Rotation paths and how fast each direction turns (degrees each step):
Each turn is a multiple of 5 degrees from 10 to 175, or 0.
Each row of a path follows its step; steps can be skipped.

step 10: [ 0.82  0.59  1.16  0.87 -0.19 -2.27 -1.77  1.49 -1.82  3.66  2.68  0.45
  0.67 -1.32  2.68 -2.06  0.72 -0.72  0.30 -0.15  0.69  2.52 -0.63 -1.28
 -0.57  0.51  0.05  1.64  1.65 -2.53  0.39  1.43  1.54  1.49  2.45 -1.51
 -0.62  5.79  0.96 -1.45 -0.41 -1.77  0.41  1.18  2.81 -1.75 -0.11 -3.05
  2.46  0.18 -0.46 -0.20 -0.35 -0.24  1.70 -3.47 -1.20  2.47 -1.07  0.94
  0.56 -0.12 -0.73  1.77  1.44  3.98 -0.03  0.53 -1.32  1.24 -1.40]
step 11: [-3.94  0.28 -2.79  0.15  0.42  1.01  0.17  0.44  1.98  0.92  1.29  3.99
 -0.98 -3.19 -1.99 -1.93  1.05  2.11 -0.72  0.10 -1.02 -0.79  0.15 -0.60
 -2.43 -1.20  2.10  0.83  0.97 -1.19 -4.04  0.11  0.72 -0.70 -0.75  0.91
  0.66  2.71  0.61 -2.98  0.98 -2.63 -3.42  1.59 -1.83  0.90  1.72 -2.11
 -0.28 -0.45  2.54 -0.29  1.41  0.79 -1.62 -1.57 -0.27 -0.01 -3.30  1.97
 -0.81  1.40  0.93 -2.17 -0.26  0.47  2.57  1.17 -1.28 -0.04 -1.78]
step 15: [-1.20 -1.18 -1.84 -1.79 -1.84 -2.03  1.26  0.65  0.89  0.13 -0.21  3.80
  1.11  0.36 -0.58  0.88  0.10  3.44 -0.03  1.98 -3.12  2.64  2.05  2.89
  0.20 -0.28  1.04  2.62 -3.56 -2.41  0.21 -1.07 -0.98 -1.00 -1.13 -0.25
 -2.60 -1.97 -0.78  3.40 -0.70  0.01  0.23 -0.18  1.98  0.37  2.70 -0.69
 -0.21 -0.08  2.18  1.86 -1.49  2.74 -1.03 -2.00  2.12  0.92 -1.91  2.23
 -2.50 -2.60 -2.14  1.10  0.02  0.86 -0.67 -0.83  0.53 -1.56 -1.30]
step 26: [-1.77  0.76  0.26 -1.96  0.68 -2.15 -1.14  0.48  1.15  1.42  4.14  1.15
 -2.34 -0.53 -2.02 -0.77  1.30  2.54  1.38  1.33 -1.48  1.75  3.18 -2.50
  1.45 -1.95  0.67 -0.58 -2.15 -1.15 -1.52  1.90  1.14 -0.67 -0.19  0.18
  1.87  0.81 -3.10 -2.83 -2.87 -0.22 -2.01  0.46 -0.40  1.44  0.73 -3.65
  1.37 -0.70 -1.26 -1.52  1.57 -1.33 -2.66 -2.35  1.74  0.23 -1.88  0.92
  1.63  1.84  0.99  0.21  0.65  2.60  3.16  1.19 -0.63 -1.31  0.59]
step 30: [-2.32 -3.03 -3.42 -0.21 -0.57  1.16 -0.29  1.98  1.28  1.23  0.18  1.48
 -0.79 -2.12 -2.60  0.55 -0.32  3.78  1.77  3.01 -0.19  0.42  0.97  4.33
  0.35  1.56  0.87  0.52  0.13  0.40 -1.92  2.80  1.13 -2.54 -0.19  2.16
 -3.12 -0.21 -1.81  2.91  1.21  1.16 -0.65  1.97 -1.33  2.75  3.28  2.17
 -2.81  0.55  0.03  0.33 -0.21 -0.04 -0.01 -0.93  1.81  0.03 -1.62 -0.91
 -0.71 -0.95 -1.47  0.31  1.55  2.67  0.72 -1.24 -1.13 -0.25  0.90]
step 32: [ 2.19 -1.01 -0.72  0.62 -2.07 -1.11  1.24  0.79 -0.29 -2.04 -1.28  3.33
 -2.91 -1.54  1.29  0.60 -0.56 -0.20  0.45  0.88  0.10 -1.65  1.20  1.33
  2.66  0.02  1.95  1.98 -0.79 -1.40  0.39  0.15  1.22  1.41 -1.68  2.98
  1.20 -0.61 -1.09  2.99  3.10 -1.86  0.52  2.17 -3.04 -1.72  0.47  0.40
  0.31 -2.18 -1.23  1.10 -2.41  0.01 -1.02 -0.57 -0.57  1.33 -3.95  2.83
  3.20  0.50 -2.80  1.16 -1.02  3.86  0.39  0.97  0.69  2.10 -0.24]
step 37: [-0.37  2.25  0.23  0.31  0.12  0.28 -1.31  1.08 -0.51  2.39 -1.11  0.26
 -0.84 -2.06 -0.64 -3.23 -1.32 -0.79  1.25  4.66 -0.90 -1.24 -1.50  0.84
 -0.03 -0.41 -0.93  0.58 -0.31 -1.12 -1.75 -0.65 -1.58 -0.09  3.12 -1.35
  1.03  3.23 -0.62 -2.22 -1.24  1.17  0.24  0.42  0.48 -0.90  2.91 -0.25
  2.16 -0.82  0.96  0.14  1.00  1.99  2.96 -3.85 -0.56 -0.82 -3.75  0.41
 -1.53 -0.07  2.10 -0.56  2.38  2.87 -4.41 -0.93 -1.00  2.23 -0.58]
step 40: [-2.18 -0.02 -1.69  1.11 -0.55 -1.69 -0.60 -2.70  0.75  1.28  0.18  2.27
 -1.29 -0.91 -0.55 -0.49 -0.05 -0.81  0.33  1.48 -1.16  1.25 -0.04  1.29
  0.32 -0.27 -1.00  0.30  0.57 -1.24 -2.67  4.93  1.14  0.48  3.26  0.21
 -3.85  1.68  0.62  2.10  0.10  0.81  1.09 -2.21  0.19 -1.00  2.66 -2.96
  1.23  0.26  2.43  1.71 -3.41  0.23 -0.74 -1.48  1.06  0.21 -4.31 -1.55
 -0.54 -2.88  1.97  0.67  2.24  0.92  2.50  1.77 -0.96  0.39 -1.65]
step 45: [ 1.04 -2.52 -0.81 -2.96 -1.93 -0.23 -1.70  4.19  0.18  4.04  3.03 -2.06
 -0.85 -0.72  2.13  0.21  0.12  2.71  1.88  1.57  1.79  2.84  3.71  0.47
  1.02  0.95 -0.03  2.73 -0.18  0.06 -0.28 -0.82  0.34 -1.12  0.53  0.28
 -0.53  0.25 -2.66  0.74 -0.54  0.74 -0.14  1.48 -1.87  0.08  1.91  3.29
  0.67  0.35  0.57  0.63 -0.84  0.86 -1.94 -2.48  2.43  0.15  1.25  1.85
  0.11 -0.18 -3.25 -1.61  0.98  2.92  0.78  0.17 -1.83  1.61  0.89]
[ 0.21 -0.40  1.11  0.35 -0.73  0.29 -0.65  0.38  0.33  0.13  0.05 -0.51
 -0.24 -0.31 -0.37  0.19 -0.73  0.47  0.74 -0.24  0.47  0.35 -0.45 -0.51
  0.64  0.54  0.29 -0.58  0.05  0.12  0.26  0.53  0.71  0.66 -0.36  0.32
  0.17  0.30 -0.40 -0.49 -0.48  0.12  0.02  0.35  0.56  0.02  0.17  0.29
 -0.24 -0.07 -0.59 -0.88 -0.62  0.18  0.45 -0.44  0.07 -0.44 -0.16 -0.03
  0.21  0.09 -0.31  0.49  0.58  0.17  0.43 -0.22  0.34  0.31  0.53] => 175
[ 0.07  0.18  0.81 -0.79  0.18  0.17 -0.05 -0.06  0.91 -0.31 -0.36  0.66
  0.65 -0.31  0.01  0.60  0.28  0.01  0.54  0.41 -0.19  0.97 -0.34  0.07
  0.04  0.27  0.51 -0.08  0.21 -0.04  0.51 -0.91  0.17 -0.12  0.18  0.30
  0.40  0.48 -0.84 -0.52  0.05  0.10  0.42  0.03 -0.24 -0.45  0.29  0.12
  0.18  0.33 -0.10  0.15 -0.11  0.44 -0.79  0.67  0.43 -0.24  0.44  0.15
  0.48 -0.63  0.77 -0.16 -0.68  0.15 -0.41  0.50 -0.46  0.15 -0.26] => 35
[-0.48 -0.38 -0.29 -0.98  0.37  0.15 -0.07  0.95 -0.31 -0.73  0.98 -0.36
 -0.39 -0.67  0.14 -0.21 -0.24 -0.18 -0.12  0.70 -0.22  0.12 -0.08 -0.54
  0.18  0.69  0.16  0.24 -0.32 -0.62  0.00  0.20 -0.12  0.08  0.15  0.47
  0.61 -0.41  0.32 -0.58 -0.60  0.34  0.55 -0.50 -0.65  0.43  0.00  0.58
 -0.13 -0.16 -0.09 -0.20  0.79  0.66  0.40  0.19 -0.37  0.17 -0.48 -0.05
 -0.16  0.44  0.11 -0.50 -0.15 -0.06 -0.50  0.44  0.24 -0.34  0.48] => 170
[ 0.12  0.14  0.06 -0.14 -0.04  0.52  0.17  0.20  0.28  0.43  0.06  0.86
 -0.23 -0.33  0.23 -0.74 -0.19  0.14 -0.62 -0.31  0.21 -0.20  0.81 -0.29
 -0.34 -0.05 -0.78 -0.25 -0.62  0.00  0.57  0.52  0.67 -0.12  0.63 -0.13
 -0.11  0.38 -0.38 -0.25  0.14 -0.18  0.23 -0.04 -0.19 -0.41 -0.69  0.60
  0.09 -0.23  0.15  0.55  0.01  0.02  0.44  0.59  0.20  0.50 -0.03 -0.09
  0.27 -0.36  0.76  0.78  1.22  0.28 -0.28  0.78  0.63  0.59 -0.07] => 95
[-0.25 -0.12 -1.04 -0.25 -0.31 -0.24 -0.67  0.77 -0.79 -0.14 -0.46  0.48
  0.21  0.05  0.18 -0.23  0.51  0.56  0.24  0.30  0.88  0.90 -0.46 -0.20
  0.02 -0.28  0.41  0.74  0.28  0.33  0.02 -0.02  0.07 -0.60  0.89 -0.02
 -0.35  0.12  0.70  0.49  0.13  0.24  0.25 -0.38  0.78  0.01  0.37  0.36
  0.12 -0.71 -0.74  0.14 -0.68  0.02 -0.40 -0.04 -0.26  0.03 -0.11  0.06
  0.15 -0.40  0.26  0.36  0.15 -0.37 -0.03 -0.07  0.12  0.44  0.63] => 145
[-0.45 -0.19  0.61  0.05  0.41 -0.36 -0.46 -0.10  0.06  0.30 -0.82 -0.46
  0.36 -0.03 -0.14  0.33 -0.01  0.37  0.25  0.19  0.67  0.22  0.82 -0.01
  0.34  0.27 -1.04  0.33  0.09  0.84 -0.51  0.01  0.47  0.80  0.92  0.38
 -0.32 -0.14  0.40  0.25  0.16  0.03 -0.19 -0.48 -0.92  0.58 -0.11 -0.06
 -0.99  0.81  0.29 -0.16  0.24  0.13  0.20  0.15 -0.33  0.24 -0.18  0.14
  0.45 -0.58  0.08 -0.43  0.02 -0.72  0.10  0.11 -0.22 -0.06 -0.09] => 65
[ 0.22 -0.52  0.27  0.09  0.05  0.38  0.09 -0.46 -0.31  0.83 -0.11  0.36
  0.18 -0.13  0.31 -0.43 -0.15 -0.04  0.60  0.22 -0.26 -0.26 -0.19  0.00
 -0.62 -0.10  0.27  0.33  0.88  0.33 -0.43 -0.46  0.00  0.05  0.14 -0.22
 -0.21  0.35 -0.23 -0.06 -1.13  0.02  0.17 -0.43 -0.24 -0.47 -0.29 -0.57
  0.82 -0.20 -0.25 -0.30  0.58  0.26  0.54 -0.18 -0.38  0.03 -0.76 -0.69
  0.87  0.67  0.69  0.29 -0.37 -0.95  0.23 -0.29  0.63  0.06 -0.42] => 25
